Some points, one per row:
tensor([ -7,   5,   3,   5,  16, -64,  34,   8])
tensor([  6, -27, -15,  18, -11,  84, -19,  37])
tensor([ -2,  31,   9, -36, -43,  56, -34, -18])
tensor([-84,  13,  11,  16,  14, -66,  -1,  -8])
tensor([-41,  23, -22,  33,   5, -41,  29,  19])
tensor([ 34, -57, -16,  13, -35,  35, -43,  24])
tensor([ 30,  47,  29, -79, -40,  51, -49, -18])
tensor([  9,  -1, -46,  -1,  13,  42,  25, -51])
tensor([ 13,  -7, -56,  -5,  25,  -1, -14,  -9])
tensor([-14, -35,  21,  11,   4, -82,  18,   2])
tensor([  4,   5,  47,  -7, -21, -10, -67,   7])
tensor([  4,  -3,  10,   7,  -1, -15, -28, -29])
tensor([ 18,   6,  27, -44, -28,  22, -36,  13])
tensor([ 53, -44, -58,   4, -24,  38,   3, -18])
tensor([ 23,  26,  35, -78, -22,  51, -17, -11])
tensor([-45,  15,  27, -27,  39, -70,  42, -20])
tensor([ 15,  33,   4, -32,   2,  27, -30,  13])
tensor([ -5, -35, -51,  31, -21,   8,   7, -19])
Then 10 other points, each followed by its number:
tensor([-19, -38,  18,  34,   5, -15,  41,  69]) 0
tensor([ 55, -24, -21,  -9, -58, 117, -10,  31]) 1
tensor([ 21, -24, -11,  20,   7, -66,  34,  68]) 2
tensor([-16, -37, -23,  47,  -7,  25,   8,  15]) 3
tensor([-36,  -6,  39,  10, -30, -62,  64,   5]) 4
tensor([ -4, -58,   1,  23, -24, -12,  55,   2]) 5
tensor([-16,   0,  17,  18,   3, -63,  39, -22]) 6
tensor([-10, -15,  16,  18,   7,  -5,  28,  40]) 7
tensor([-19, -45, -43,  41,  51, -83,  82, -51]) 8
tensor([  2, -31, -26,   2,  43, -22,  25,  -4]) 9
Which two of these numbered points are nearest to each point below, looking only along the 2 directions in which the first points spread most? Their numbers follow each, nearest first.
tensor([-15, -35,   0,  81,  -4, -38, -15,  37]) > 9 0
tensor([  2,  -5,  23,  37, -25, -84,  10, -25]) > 6 4
tensor([-41,  -4, -19,  46,  57,   1,   6,  51]) > 0 9
tensor([ 37,  17,  35, -42, -61, 127, -40, -14]) > 1 3
tensor([-13,   0,  -3,  23,  18, -57,   3,  58]) > 6 2
tensor([ -19,   12,   19,   53,   52, -118,   45,  -26]) > 4 6
tensor([ 12,  20,  -3, -46, -73, 127, -61, -69]) > 1 3
tensor([  53,   39,   39, -118,  -55,  127,  -81,  -75]) > 1 7
tensor([ -3, -17, -17,  49,  18, -90, -29, -18]) > 2 6
